In the data rows, the value 128 means zero.
Here are some numbered points:
[131 118 181 134 116 231  71 121 171 165  80 135 105 124 146  29 141 198
 139 204 129 140 126 174 111 108 152 137 110 151 143 114 132 127 155 122
 103 208  94 126 177 100 171  99  43  64 137  95  37 105 138 178 110 148
 105 159 112 115 128 100  85 131  97 130 157 112 183  97  87 177 152 133
  68 157  84 100 114 110 190 108 103 107 105 125 164 127  92 186 133 115
 153 145 104 197 165  43 181 155 104  86 103 114 128  65  62 129  75 150
 147 179 189 105 106  74 157  77 138 116 117 137 111  90 177 124 199 117
 213 102  63 144 139  33 106 175 105  86 146 163 153  58  79 130  84 117
  83 138  98 145 143 134 153 129 127 106  89 144 117  61] 0
[189 155  96 105 159 136 102 144 123 134 139 157 160 115 108 112 116 140
 162 157  70  99 127 132  48 111 108 160 164 133  87 162  90 102 138 110
 118 172 154  97  94  68 205 185 104  91 131 102 139 107  97 140 120 161
 176 142  78 114  92 107 106 106 128  97  81 140 138 173 108 120 128 126
 105  90  64 146  90 163  95 144 135 117 156 103 119  73 102 178 143 129
 110 125 103 160 123  43 140  94 111 100 140 170 107 162 133 173 149 108
 118  80 155  79 131 172 112  92 217  92  80 156 144 142 110 134 150 126
 117  96  93 138 139 153  77  98  99 116 106  83 132 147  93 176 119 104
 133 129 172 151 143 148  89  99  98 121 151 159  98 157] 1
[135 124  86 101 181 138 117 128 158 153 122  99  79 133 137  80  86 120
  50 125 113 136 123 184  91 112 141 122 163 129  87 124 132 105 184 157
 173  71 104 125 136 160 185 154 140  61 106 142  73 128 155 129 165 139
 114 100 137 163 138 186  71 152 198 171 145 157 119  98 133 135 130 177
 127  93 142 153 136 141 133 176 126  72 146 124 141 123  99 111 104 146
 163 102 102 133 125  86 140 109 160 172 160 145 121 132  56  17 162 159
 126  94 150  81 157 121 190 126 122 163 124 158 113  86 101 236 114 206
  44 130 177 136 106 124 175 141 141  85 173 135 194 136 118 102 180 116
 131 144 175 152 148 103 168 132 103 131 122 116  86 120] 2
[158 199 136 157 131 230 141 128 216 176   0 132 205 128  52   0 240 227
 255 171  80 114  99 146 214 219 103 149 212 187 255  13 177 115  97 169
  74 255  55 143 255  85  74  88   6  34 185  95  83   0  45 203 115 115
  76 209 105 182 126   0  95 122   0 249 191 120 229  93 160 255  88 142
   6 143  40 113 100  60 255 196 158 114 155 109 164  33 114 255 194 207
 187 207 193 255 243  67 165 155 149  68  82 150 185 169  45  96  40 121
 151 247 255 114  59  84 142   0  39  94 215 149 131  79 170  67 144 124
 227 149 130 216 230  23   0 255  72  91 101 214 130   0  91 198  75  96
 127 174 140 159 154 180  41 140 145  64  32 111   1 135] 3
[103  91 140 161 123 131  78 114 227 144  92 109 149 190  86 160 209 129
 162 150 107 152 125 141 138 121 145 152  82 161 210  97 134 151  82 138
  46 119  62 170 164 154  75 100 124 105 167 124  59  71 123 150  94  65
 116 169 114 157 120 111 140 115  81 181  94 107  90  83  93 240 142 168
 108 195 148  79  80  88 158 215 186 180 128 100 181 153 101 189 164 216
 150 163  64 135 133 152 142 164 172 150 151 157 135 132 104 151  71  91
 147 146 176 165 103 174 240 117  27 109 181 120 150 127 193 173 129 124
  88 127 169  68 144 143  84 113 142 145  61 131 128  65 165 126 144 102
 102 127 201 186 156  82  65  80 111 112 112 139  71  56] 4
[128 115 104 123  87 140 102  69  83 147 138 117 118 197 174 155 134  78
 113  86 164 108 100 100 130  77  95  98  93 118 145 174 159 108 175  90
 179  81 155 129 114  94 145  79 195 189 118 172  96 172 137  93  70 108
  71  86 110 122  75 140 144 133 173 165 146 126 123 131  88  60  60 153
 163 129 144 173 139 189  90 112 125 109 158 133 162 133 197  99 126  78
 155 126 124 113  53 201  63  87  90 126 197 166 130  78 156 151 182 133
 112  48  58  74 113 136  53 181 155  77 125 147 109 124  73 154 104  79
 105 136 118 105  22 160 195 114 145 133 183 117 129 182 110 140  99 139
 162 115 102  96  85 138 149 100 126 145 170 115 196 122] 5
[174  69 128 114 150 151  77  91 101 153 145 106 114 142 166 150 126  70
  74 145 205 148 126 144  98 120  84 124 109  83 187 114 103 128 159 155
  95  74 148 110  51 184 132 133 187 116 133 193  86 219 163 115 138  73
 149 148 168 103  62 153 120 192 166 120  59 139 105  61 152 122 107 135
 167 167 137 101  77 129  69 100 125 131 171 110 106 159 122 115 153 124
 166 141 124 146 106  90 166 124 137 133 147 113 102 140 122  96 120 128
 162  88 122  85 122 214 175  99 120 109  98 129 154 115 128 165  80 105
  68  65 217 117 109 177 193  80 140  61 117 164 174 146 176  85 181  78
 153  81 188 137 120 128 142  90 101 139 190  93 148 130] 6
[131 105 118  75 189 186  93 126 143 130 152 142 137 140 113 144 120 172
 142 227  79 145 184 165  70 132 105 124  85 125 125  86 128 121 112  69
 117 112 136  91 177 220  68  83 139  95 210 142  93 138  93  86 128 142
 114 188 114 103  98 126  91 131 172  66  89 178 147 100 182 161 150 207
  74 185  54 114 116 130 200 213 112 173 158 129  52 170  59 124 170 197
 157  77 122 121 161  26 182 119 167  88 151 177 123 172  44  87 128 105
 138  81 143 141 137 201 221 100  50 162  79 139 240  69 165 207  79 110
 164 147 108 133 133 118 183 147 124  86  91 175  83 159 185 129 173 127
  93  67 167 144 158  67 110 157 113 124 116  81  99  54] 7
[101 100 155 167 100  75 170 164 103 126 165 113 164 189 181 184 134 118
  95 108 177 110  74  92 144 105  82 116  94  79 111 131 118  48 169  62
 103 122 155 158 100 188  91 142 191 170 133 147  81 132 148 134  97 144
 125 118 116 118 166 173 160 119 154 132 139 134  90  88 110  95 133 139
 182  91 160 162 174 187  79 130 182 135 130  89 140 126 217 135  97  90
 172 124 106  86  54 233 133 104 183  97 126 112 127  83 196  87 146 147
 113 101  75 109 110  56 138 201 167 138 140 146 135 187  82 165 131 139
  92  97 142  98 128 106 123 111 186 220 131 155 152 144 171 160 122 150
 157  57 118 133  77 142 138  77 123 170 188 113 147 128] 8
[ 94 137 141 179  68  17 177 149 106 170 123 107 198 171 186 176  96 152
 132  20 130 174  78 113 129  83 140  85 102 125 199 148 126 129  98 150
  98 144 167 107 156 146  62 103 160 170 141  86 131 123 186 160  70  78
  71  97 173 175 133 131 136 113 110 204 136 131  90  87 179 164 130 181
  84  19 134 176 179 173  78 177 135 143 122 141 197  75 136 134  91  88
 108 178  92  89  92 218  60 110 135 132 141  48 139 116 188 153 159 133
 153 109 130 176 112  95 100 103 104  74 183 104  96 161 118  94  94 153
 110 138 141 103 139 144  56 157 121 155  80 120 135 136  85 146 143 130
 195 135  33 161 125 153 146  70 123 172 165 126 179 115] 9
[156 125 154 160  82 107 116 119  90 117 164 136 116 119 156 172 134  97
 105 139 161 129 157 126 114 148 130 126 124 152 107  89 131  71 114 142
 133  98 126 133 112 138 168 155 176 152 124 135 162 195 139 137 145 151
 107 147 173 168  97 139 164 142 136  85 136 180  70  96 110 105  84 120
 131 127 163 126 135 130 104 128 186 124 161 112 156 147 156  63 134 160
 182 133  91  96  90 143 152  97 163  97 150 102 122  81 135 160  97  80
 133  87  73 142 156 133 126 184 130 173  87 128 134 155 197 138 147 134
 104 152 164 108  99 108 130 100 153 172 153 111 202 124 112 136 121 130
 103 112  69 164 110  57 140  86 112 129 173 138 167  97] 10
[177 107 194 129 210 176 115 144 101 144  91 137  96  77  99  28 109 148
 164 237  68  89 150 119  45 131  76  80 125 149  33 114 156 143  92 126
 245 107 162 107 103 105 179 141  77 132  83 116 158 156 117 102 152 199
 154 114  85  67 150 150 132 121 212  34 111  87 196 201  39  13 149 149
 100 135  78 126 108 188 207  52  83 138 127 145  69 181  54  74  75 194
   0 109 103 127 111  91 164  88  98 107 183 127 165 171  47 104 148 167
  83 128 152  79 169 183 224 153 106 173  49 176  99  77 111 171 118 138
  80 120 192 133 155  61 255 110  39  58 101 158 113 178 114 121  92 161
 134 165 124 107 133 154 143 206  74 145 125 139  83 160] 11
[122 110 140 131  64 162 162  92 173 172 138 128 106 128 132 159 176  96
 139  96 136 173 143 136 200 123 118 114  84 151 142 130 119 137 112 104
  53 163 121 140 152 175  85 123 180 109 216 157  51 116 131 151  76  97
 112 121 129 151 131 164 147 127 100 173  76  85  76  60 202 203 113 230
  93 142 158 103 118  95 128 130 117 210 145 127 127 101  53 158 192 165
 207  84 103  98 139 143 163 157 186  56 143 125 108 200 120  67  75 102
 173 107 137  98  69 149 114 123 106 147 125  70 192 134 151 169 112 150
 172  81 111 127 134 114  78 107 146  78 130 109 167  64 174 160 164 132
  62  95 160 137 140 146 122 108 126 151  69  61  82 144] 12
[125 115 111 175 103  63 176 105  98 159 110  96 130 145 189 169 124 119
 107  62 112 135 157 103 183 105 111 100 141 114 165 124 148 153 113 171
 113 115  89 107 119 124  24  96 151 177 118 133 141 192 136 129 107  96
  61 106 116 237  98 131 118 115  65 194 128 151  61 131 138 131 142 117
 131  50 147 113 199 101 111 189 182 159 149  95 167 113 147 151 161 126
 188 195  83 138 111 169  92 151 127 178 135  71 178 146 175 178 124 128
 130 121 119 158  93 128 131 121 113 107 175 102 129 166 150 145 106 159
 112  91 214 140  83 113  84  96 180 165 104  65 127 120 148 132 124 165
 119  90  84 172  92 171 159  87 216 174 133  93 168 102] 13
[118  85 183 117 169 123 151 111  77 118 122 151 141 156 180 139 104 118
 139  86 165 121 192 153 104 154 111 142 124  74 135 103 199 173  99 102
  85 134 132 165 156 186 118 163 171 167 164  37  87 138 158  95 101 108
 162 118 142 189 154 154 105 150 161 117 136 176 110 129  82 161  81 183
 187 144  94  81 118 138 159 129 128 138 159  79 145 131  83 211 153 180
 177 134 135 109 168 108 171 121 123  87 121 138 111  85 125 105 150 118
 145 149 108 142 151 146 142 155  71 137 143 111 162 169 104 162  99 136
 126 128 174  81 189 177 115 105 121 105  87 136 163 142 157 131 185 102
 106 114  86 116 145 113 161 159  93 120 152 106 122 109] 14
[160 118  58 150 137 187  93 106 159  83  78 163  88  95 110  75 103 121
 185 138 125 105 127 138 107 202 125 182 136 132  21 157 116  80 103 111
 193  82 113 115 117 176 135 129  99 109  82 112  60 111 139 103 143 101
 182 120 123 100 123 183  87 150 145 120 160 100 160 174  67  98 144 216
 123 140  75 125 102 138 156  69 112 151  83 117 143 152 116 141 134 128
 146 113 152 133 160  99  84 134 185 130 130 125 116  89  96  75 171 130
 100 156 119 100 172 129 240 136 180 106  89 145 152 116 139 152 185 119
 124 144  81 169  99 136 164 139  53 138 153  94 191 179 162  80 162 152
  78 148 150 169 151 152 144 209  79 132 148  92  93 154] 15
New points follow, each followed by the numbers of its three nearest points above, looking only along the 3 directions in which the numbered points spread most, nearest first.
[148 114 147 125 115 123 115 125 155  89 146 132 117 164 112 145 142 101
  59 102 109 150 141 167 113 141 110 159 106 113 169  98 151 137  78  69
  96 136  83 117 124 129  96 152 150 110 155 120 112 168 117 102 161 114
 136 169  98 103 163 185 137 157 127 116 140 124 107  50 105 156 127 203
  98 174  93  91 119 144 143 128 144 179 163 151 101 124  68 117 153 153
 117 102  80 121 174  97 117 147 113 141 133 100 133 146 102 137 110  74
 138  89 110 103 142 196 162 127  92  83 123 128 164  53 156 153 198 131
 119 132 168 123 141 113 160  97 150  93  92 152 145  94 138 115 130 116
  94 111 120 165 140 118 171  72 113  91 133 121  80 135] 14 2 6
[115  69 125 165 113 155 162  52 134 161 124 143 112  94 126 178 192 112
  85 167 138 173 216 166  85 149 100 100  63  62 147 135 151 157 125 110
 109 116  79 131 133 159 104 132 141  70 146 138  88 162 112  72 120  89
  93 168  89 175 115 140  90 162 109 162 134 166 142 108 194 215  87 143
 141 130 107 146 129  73 153 197 154 167 184 127 157 166 105 157 172 154
 170 145  52  98 149 131 142 131 185  71 147 163  89 130  65  21 171 147
 129  86  64 108  77 176 167  67 111 147 140 119 231 153 146 209 127 131
 110  85 152  69 165 163 113  48 129  41  64 158 156 111 155 146 146 136
  86 112 197 181 122 119  69 139 105  80 193  38 142 139] 14 12 6
[109 101  25 171 111  92 173 143  70 105 254  41 100 116 176 207  54 101
 111  31 156 177  70  71 107  98 131  69 137 119  85 154 120 101 144 123
 163  25 138 112  56 122 120 209 233 173  96 158 160 231 146 142 181 143
 186  54 165 194  75 125 169 174 180  94 136 179  95 117 109  96 121 154
 178  33 209 130 200 155  20 123 138  44 123 105 107 156 156  33 116  83
  89 119  80  52  19 168  90 107 140 186  96  98  74 119 197 146 197 102
 114   3  71 161 125 124  86 218 138 124 109  85  94 182 107 112 123 140
 109 145 129 125 114 221 166 109 167 179 156  62 108 195 128 108 109 183
 173 113  74  80  80 106 160 122  94 153 179 118 159 157] 5 8 10
[139 111  32 149 160 137 188 146 143  88 110 113 125  92 112 139 124 138
 128 155 129 165 147 131 155 142 178 120 134 155 100 174 133  99 151 123
 154 126 110 138  85 165 183 142 132 193 122 174 157 148 151  99 157 151
 155 141 105 130 166 133 130  91 116 103 173 106 151 162 142 118 140  77
 189 120 166 147 183 147 121 151 167 117  79 110 142 160 116 116 138 161
 126 128 114 157 130 119  74 120  91  99 137 110 184 119 112  99 126 127
 139 136 121 117 123 111 113 131 135  81 125 135 140 194  81 120 132 110
 164 145 118 144 103 122 105 140  95 150 134 125 122 109 143 138 156 170
  99 136 139 120 150  94 156 168 120 133 174 132 103 142] 1 2 10
[186 116 109 113 193 104 164 166 122  98 141 104 178 136 148 140  83 110
 129 129 125  94 128 135 135 115 137 124 117 125  70 150  91 138 123 127
 109  65 122 173  54 148 123  77 153 184 105  91  92 121 166 145  98 163
 158  81 121 126 114 126 108 123 169  66 114 133 125 189 108  67 120  70
 137 115 112 178  54  98 148 140  43 123 125 119 149 167  88  62 128  89
  82  85  95 118 102 128  79 160 148 117 162 152  96 130 152  95 118 122
 118  91 108 110 148 131  65 161 146 136  95 170 162 173 125 184 157 178
 104 131 175 140 135 110 166  69 120 105 162  97 137 157 106 141 125 155
 155 147 160 144 165 120 134 138  84  99 123 165 154  53] 2 10 1
[178 157 153  52 188 105  82 185  51 105 125 150 100 104  45 144  93 123
 131 255  83  97 177 171 104 104 139  93 126 144  80 118  77 134 211  85
 195 143 138 134 115  91 224 139 124  91  53 146  99 142 132  89 178 145
 212 146  62  96 142 147 101 119 139   2 120 160 179 146 109  75 151  44
  82 193  79 128 116 154 201  63  35 109 188 117  77 101 112 115 132 153
  60  87 103 156 171  77 163  78 173 194 153 143 162 118  90  47 143 174
  96 136 151  55 170 121 193 100 123 135  46 173 105 124 139 213 114 145
  96 149 126  68 158 127 179  75 122  95 219 167 159 136 120  69 147  67
 162 111 142 131 135 105 137 151  64  98  74 161 103 126] 15 11 2
[140 123 105 107 215 182  91 145 116  89 119 116  71 154 125 145 149 133
  81 183 171 174 125 132  89 165 140 189 114 123  82 132 134 110 118 129
 131  92 115  98 113 200  87 112 128 184 115 153 109 159  78  91 141 113
 146 177 122  58 143 173 126 116 234  79 143 126  82 141  86 140 178 145
 105 150 124 128 114 117 137 141 102 148 141 140 128 152 129 135  48  94
  90  92 117 108 121 111 166  85 134 119 196 133 108 154  74  88 138 124
  98  57  87 149 155 173 121 121 114 136  65 128 151  79  80 150 129 109
  90 171 120 130 147 158 146  96 108 122 126 191 151 145 115  75 135 109
 104 111 151  89 116 116 122 115  85 101  78  99 106 123] 2 15 14
[102 124  89 148 123 104 161 140  58 110 140 110 127 165 118 193  90 142
 139  91 168 121 122  64 144 192 160 119 123  96 109 101  76 162 124 117
 136 152 120 129  90 120 164  85 134 185 160 160 182 183 153 151 111 111
 138  77 102  86  70 159 118 144 168 107  86  97  91 164 134  93 132 169
 141 125 143 156 143 159  70  65 170 128 164 127  91 155 150  86 128 109
 108 162 149 108  51 175 150 135 145 142  91 140 145 118 153 146 166 152
 149  82 120  82 118 129 138 167 149 147 143 179 186 158 149 150 180 113
  62 112 172 144  84 159 100 129 131 160 122 118 147 181 123 152 140 151
 131 149 109 155 147 165 107 137 156 102 123  97 145 135] 10 5 8
[160 137 113  14 209 149  88 176  98  96 147 199 100  93  54  89 135 151
 136 214 149  88 195 158 131 146  96 110  94 159  42 149 109 126 126 117
 168 154 105 139 117 161 198 120 150 148  90 128 168 126 105  97 163 143
 172 130  97  23 187 147 113 122 152  49 106  98 150 152 115  81 123 117
 132 208  69 140  95 126 155 151 123  62 173 163 104 149  57  78 100 157
  73  97 150 154 167  40 190  73  82 158 123 188 118 116  93 106 174 150
  82 119 186 112 180 123 124 165 130 143 106 203 122  98 135 162 113 129
  57 132  51 151  63 145 229 101  65 134 153 166  62 154 118 184 111  71
  94 212 173 103 200 113 104 146  79  78 111 161 129 144] 15 11 2
[188  85 103  90 109 153  90 123 146  69 142 168  44 178 138 149  68  93
  41 186 215 149 115 115  76 156 124 131  74  93  30 128  85 122 120 113
 165  90 168  87  78 163 129 169 176 128  60  99 128 186 106  85 137 155
 157 120  79 129  83 160 129 188 255  66  94 117  94 113 164  47 151 132
 115 136  64  42 101 135 131 130 112 200 117 134  84 150  74  18 123  87
  53  76 111  74 110 108 181 133 181 164 162 158  84 103 102  22 157 142
 111  77  57  67 128 184 168 193 176 169  50 175 132  89 105 187  94  87
  55 126 137 104 102 104 244  77 133 157 164 180 152 198 109  94 192 201
 118  89 155 111 144  48 126 181  86 113 182 111 101  80] 2 6 15
[126 181 169 161 108 138 157 100 107 128  42 114 154 110 140 118 120 150
  96 149  92 130 109  71  99 119  78 169 108 196 144  95  94 145 142 129
 100 142 161 131 104 109  70 123 106 126 113 160 113 109 151 141 131 139
  94 113  55 108 125 111 158 151 113 139 100 129 148 165 126 136 158 155
 123 137 127 145 173 111 130 135 154 139  67 141 105 116 128 113 149 135
 115 134 176 109 128 170 103 164 140 143  96 108 119 161 144  98 118 105
 107 173 150 114 126  86 127  87 120 145 157  69  91 100 149 117 166 138
 126 143 112 142 122 169  71 161 157 124 104 114 113  80 106 159 104 147
 119 169 137 159 152 171 160 143 172 129 106 129  94 116] 1 14 10
[ 69 150 121 154 154 155 134 117 157  97 111 135 177 147 114  85 147 145
 148 128 155 158 121 115 147 122  88  84 135  84 191  97 139 176 130 162
  85 138 144 117 192 143 106 116 110 110 159 151 125 103 151 169 168  79
 105 137  84 111 113  96 152 105 157 103  78 166 117 105 131 162 153 147
 148  90 152 120 156  89 144 129 122 148 145  89  79 100 167 158 154 130
 137 100 112 142  79  61 104 113  66  94 168 124 123 105 106 102 141 154
 102 116 122 149 178 137 119 133 134 111 143 157 157 104  96 158 172  80
 131 130 151 142 157 180 100 132 150 105 128 117 103 135 113 139 133 112
 104 136 139  87  82 110 121 104 129 122 140 115  77 188] 14 1 2
[138 126 143  55 165 116  78 122 120 124  99 197 155 130  98 133 128 112
 138 165 133 131 142 130 105 150 132 135 128 132  95 156 121 150 181 132
 127  99 192 133 107  98 150 168 172  76 141 123 183 156  98 111 137 157
 131 122  87  75  95 144 146 159 180  53 106 124 114 145  76  83 133 125
  57 106 139 168 129 151 136 118 115 143 119 188  99  91 120 110  91 135
  91  88 154  94 157 115 187  49 128 111 116 192 105 138 135 118 177 167
  70 102 130 120 136 136 128 181 154 170 102 166 157 136 104 161 132 138
 104 143  81 132  82 161 176 112 120 143 152 144 105 208 107  82 113 141
 129 101 142  75  95  30 168 125  92 106 160  94 169  84] 2 15 1
[ 91 111 112 118 157 117 133 118  74 122 126 181  90 128 168 181  89 102
  53 166 216 156 108 140 107 163 103 142 137 147  92 133 110 147 142 135
 154 137  99 175  66 183 118 180 126 136  75 148 155 145  94  85 153 110
 164 138 119 158 115 112  81 145 200 156  78 147  64  93 121 160 130 150
 169 157 136 119 137 143 176 161 120 184  90 160 161 119  98 117  98 157
 111 152 162  64 106 105 106 177 105 129 175 116 136 150 117 108 106 126
  86 110 120 113 125 150 144 172 101 124  86 112 125 186  69 165 159 169
  99 114 146  69 106 186 176  41 143  81 148 126 155 216 147  95 151  86
 148  84 116 150 132 153 140  93  71 106 203  87 156 151] 10 2 6
[198  72  83 146 166 102 114  94 155 137 109 187 104 128 146 156 106  68
  96 154 190 105 125 177  68 157 102  78  97 158 131 164 126 125 144 108
  86 122 175 118 104 199 130 144 188 123 114 113 100 147 120 110  95  68
 157 133 183 142 131 200 137 173 166  76 103 105  73  99 121 142 154 136
  84 128 114 115 152  77 128 127  98 133 169 112 115 130 123  83 118 116
 115  95  99  82 155 168 107 123 129  75 172 129  98 205 172 103 128 128
 115 147 121  96 162 169 185 104 115 134  85 145 200 148  99 172 122 145
 151 145 174 122 129 106 101  92 141 114  89 156 148 158  95  79 203  98
 136 177 156 106 133 119 154 117 112 104 143  88 123 115] 14 2 6
[109 110 170 216  87 122  80 132 139 116 107 101 124 117 123  74 120 161
 182 116 138  87 186 124 126 132 199 112 107  94 223  94 145 151  88 199
 124 147 117 126 179 108  88 139 128 130 200 167  66  38 123 133  66 154
  80 178  98 179 161   0 140 108  47 166 164 141 153 142 231 195 124 154
 123  80 116 154 193 110 145 124 156 127 127 125 217  72 147 198 151 121
 169 161 129 158 151 133 155 120 162 112 102 109 141 130 121 140 129  47
 120 149 189 149 150 158 156  69 126  91 215  86 164  85 137 119 118 162
 158 131 109 119 107  41  42 156  98 114  58 113 148  56 181 142 108 105
 117 114 136 190 107 135  33  89 136 147  81 130 100  94] 4 0 12
[137 125  88 179 158 165 124  43 134 142 155 119 111 148 162 203 160 105
 139 145 162 192 127 141 145 160 134  77  84  76 117 159 134 147 134 140
 154 114 114 165 122 183 108 179 146 157 152  99  68 181 142 144  99 179
 134 150 124 140 119 202 123 157 126 105 119 170 128  91 122 151  84 180
 163  95 143  92 113 104 145 111 135 145  92 124 141 153 113 103 238  98
 156 131 112  84 147  85 143 175 185  73 143 123 133 114 104 149 105 133
 153 124 112 133  89 170 121 156  89 158 215 139 201 170 124 111 172  87
 100  67 170 114 105 124  97  61 168 109 143 162  96 165 163 133 196  78
 139  26 108 110  70 122 112 139 108 160 129 114 155 135] 14 10 6
[122 134 179  99 141  99 105 172  84 154 143 131 138 143 115 152 153 129
 122  70 117 100 127  94 138  98 123 144 152 159 207 117 181 171  73 100
 188 141 164 128 119  85 158 114  91 145 102 153 141 175 150 110 134 134
 127 137 159 119 117 132 167 101 126 136 119 143 125 144 103 147 173 166
 135 138 124 119 147 178 108 103 173 110 124 145 161 113 157  41  97 163
 108 177 144 134 103 115  83 132 123 209 182 172 189 167 186 206 149 181
 149 173  89 129  95 108  92 104 100 106 115  97 101 120 125  52 123  91
 137 160 112 143 116  76 102 113  91 112 125 109 124 106 116 114  82 100
 108 162 111 128 103 165  88 138 149 117 153 117 148 132] 1 10 14
[ 78 128 129  96 162 204  81 155 145 125  82 103  72  76  60 103 173 112
 108 162 123 111 148 141 137 108  45 166 154 109  70  96 118  74  96 173
  99  91 168 163  91 164 130  87  93 144 131 128  97  90  24 122 158 189
 153 142 134 112  99 103 118 120 189  80 144 139 172 100 109 162 132 164
  54 189  85  94  85 147 165 138  75 128 158 149 109 136 102 130  98 156
  78 122 130 160 168  78 164  84  87  92 148 173 140 171  83  54 113 147
 141 120 161  73 140 135 124 141 110 149 155 167 116 107 177 151 148 151
  96 121 153  81 107 140 138 133 134  98 204 170 156 147 112  75 122  92
 133  91 108  63 125 126 111 133 112  79 106 153 108 171] 15 2 1
[132 185 101  82 130  76  80 119 149 138  95 155 116  99 171 176 109 100
  73 137 184 111 136 109  96 135 110 157 157 142  84 183 135 139 133 159
 107 184 142 139 143 144 152  69 122 103  59 108 102 101 187 161 160 169
 138 137 139 134 100 157 173 126 195 119  37 143 162 165 111  73 148 177
 116 104 147  97  68  61 104  92 132  87 153 114  65 118 141  93 141 153
  97 108 163 148 146 106 153 135 187 109 174  99 160  75 153 132 142 132
  56  90 118 161 175 172  96 128 168 174  69 119 127 145 121 165  59 123
 123  80 114 107  80 137 167 165 139 119 155 102 130 145 146  93 151 133
 124 124 176  97 152 115  98 124 117 137 157 158 132 137] 2 10 1
[138 117 142 104 102 109 121 109 159 101 167 129 152 148  98  41 163 156
 130 131  83 175 184 156 120 150 116 139  92 128 172  91 150 116  86 130
  15 125  93 143 164 139 140 102  63 106 164 127  95  87 133  90 117 100
  85 129 128 186 128 142 105  83 124 119 169 125 151 149 160 179 135 161
  84 131 134  70  85  68 187  74 108 117 160 116 108 123 109 141 163 149
 187 138  88 112 160  99 182 169 124 137 127 145 106 122 115  30  67 145
 171 104 227 128 145 113 126 100  67 119 133 159 178  12 161 131 169  79
 133 107 120 174 178 119 121 124 148  70 131 180 175  26 159 175 144 101
  45 123 173 165 184 119 124 118 151 111 143  72  83  51] 4 12 14
[140 136 135 126 207 139 149 122 137 156 144  91 104 130 123 132 139 147
  98 107 168  77 119 127 143 112 102 108 130 124 186 164 115 135 133 147
 103  68 156 137 117 149 128 149 115 169 165 175  80  98 135  92 162 149
 195 148 126 141 136  90 135 155 103 174  70 156 101 130 173 104 119 135
 138 148 137  71 104 162 115 134 120 182 166 141 138 179 145 133 170  74
 129 105 119  96 176 119 142 128  72  93 157 111 115 140 133 118 113 123
 177  86  96 121 151 119 123 159 178 158 118 111 125 139  88 129 139 171
 120 122 111 121 131 177 131  75 137 105 135  80 118  86  81 151 116 151
  94 120 136 105 125 124 124  62 131 129 178  97 116 112] 14 10 2
[108 181 119 154 100 151 129  88 235 177  86 120 255 135 124  16 191 237
 218  61  46  76  97 124 189 129 116 120 164 142 228  29 169 134 105 154
 119 225  74 117 242  48  90  37  69 149 155 117  81  60 112 218 182 118
  81 201 145 130 218  42 164  28   0 199 159  88 203 137 141 154 166  42
  74 182 107 138 171  93 188 119 139  68 116 161 174   4 176 199 127 143
  76 213 213 255 190 120 118 142 108 113 109  59 139 123 207 193  93 140
 157 224 171 174 114  52  70  59 107  61 155  55 102 101 126  16 162  58
 188 147  63 147 160   9   0 215  48 173  99 170 153   3  52 145 107 146
 132 134 134 157 123 152 100 225 167 127  59 111 135 170] 0 3 1
[135 147  95 156  97 136 133 129  89 147 173 114 152 137 196 194  71 120
  91  95 206 180 118 110 163 131 114 112  78 108  75 156 101  89 170 123
 160  44 182 177  66 124 131 221 130 218 112 114 155 155 110  88 195 173
 163  95 194  65  88 134 135 104 234  67  88 141  86 155  97  49 168 113
 152  94 165 119 112 161  36  93 129 145  86 148 178 101 129 108 151  36
 135  94  62  40 112 140 132 120 119 130 131 152  63 136 184 150 157 174
 166   0  35 139 164 119 105 204 160 138  64 131 175 140  73 157  92 146
  96 149 112  81  72 202 187  85 197 188 145  82 110 180 111 140  98 194
 130 140  78 106 127  74 182  70 139 172 214 136 185 143] 5 8 10
[175 120  88 108 163 114 111 155 170  88 146 109 165 124 167  99 165  89
 140 165 118  47 117 201  81 123 151 157  78 124  54 161 107 119 137  81
 145 123 142  82  89 129 179 171 153 121  50 126 142 143 128  75 167 150
 177  96 108 144 122 137 173  83 157 163 102 138 114 163 101 108 213 173
 163 100  86 141 107 178 141 106 119 117 129 122  51 141 102 122 124 142
 121 181 133 115 117 138 176  83 159 140 106 176 114 149  99 137 151 130
 134 113 213 101 132 114 113 136  78 141  63 117 158 113 120 156 164 142
  99 129 131  90 114 190 162  78 133 119 136 147 157 158 124 109 143 113
 163 130 124 167 154 130 126 130  68 122 126 119 127 109] 2 15 1
[133 167 155 112 136 194 153 112 171  98  92  86 172 119  52  47 152 139
 178 136  62  51 104 182 120 115 126 149 134 152 128  98 167 145 111 125
 125 181 134 136 197 112  94 103  84  82 176 129  95  85  97 117 144 117
 129 163  79 160 193 109 159  87  83 192 166 112 180 119 148 161 167 121
 145 138 146 141 130 100 179  89 125 158 140 147  70  50  76  94  91 174
 120  95 174 208 126  92 138  98 113 142 114 179 117 155 130 116  91 146
 148 237 163 153  94 137 145 102  60  82 119 134 136  57 141 116 188 160
 161 112  74 117 169  61 147 248  36  86 123 120 110  87  53 129 143 150
 129 147 179 157 145 154  85 155 107 113  65 147 113 168] 0 1 15
[ 57  63 105 114 108 108 126 120 134  94  94 114 155 136  91 156 127  46
 124 149 111 134 150 138 104 118 104 108 101 154  91 140 120 122  73 162
 157 127 158 127  63 221  84 148  92 127 125 125 105 168  95  98  91 100
  92 171 166 154  81 117  95 151 150 114  96 136 147 117 115 162 104 143
 115 192 117 130 128 124 125 115  97 111 177  70 191 122 105 138 173 112
 105 104  94 124 176 158 105 145 115 146 131 148 142 148  88 108 115 109
  92  70 109 139 129 143 152 146 125 151 131 177 137 161 135 227 171 105
 140  92 206 102 124 168 151 144 130 152 101 201  99 157 143 162 171 115
 145 146 135 148  97 125 155  87 126 125 177 113 159 151] 14 2 10
[165  96 148 124 181 103 167 116 131 149 163  90 118  92 125 162 117 134
 151 114 126 113 129 116  96 107 123 136 150 139  89 154 102 175 145 154
 128 157 133 147  54 130 148 122 108 183  83 125 148 139 120 109 138 137
 152 116 121  75 139 103 110 155 170 107  67 100 157 139 122  96  24 144
 110 109 152  90 111 164  90 141 139 163 133 132 125 114 107 118 161 146
 114 129 128 121  66  71 135  89 132 148 143 125 114 123 150  98  82 158
 138  83 121 149 141 120 156 172 129 117 117 142 126 115 158 205 115 159
  94 170 150 155  99  54 149 103 180 125 147 126 110 213 139 137 155 127
 143 151 106  80 124  79 128 109  88 174 134 132 119 157] 2 10 1
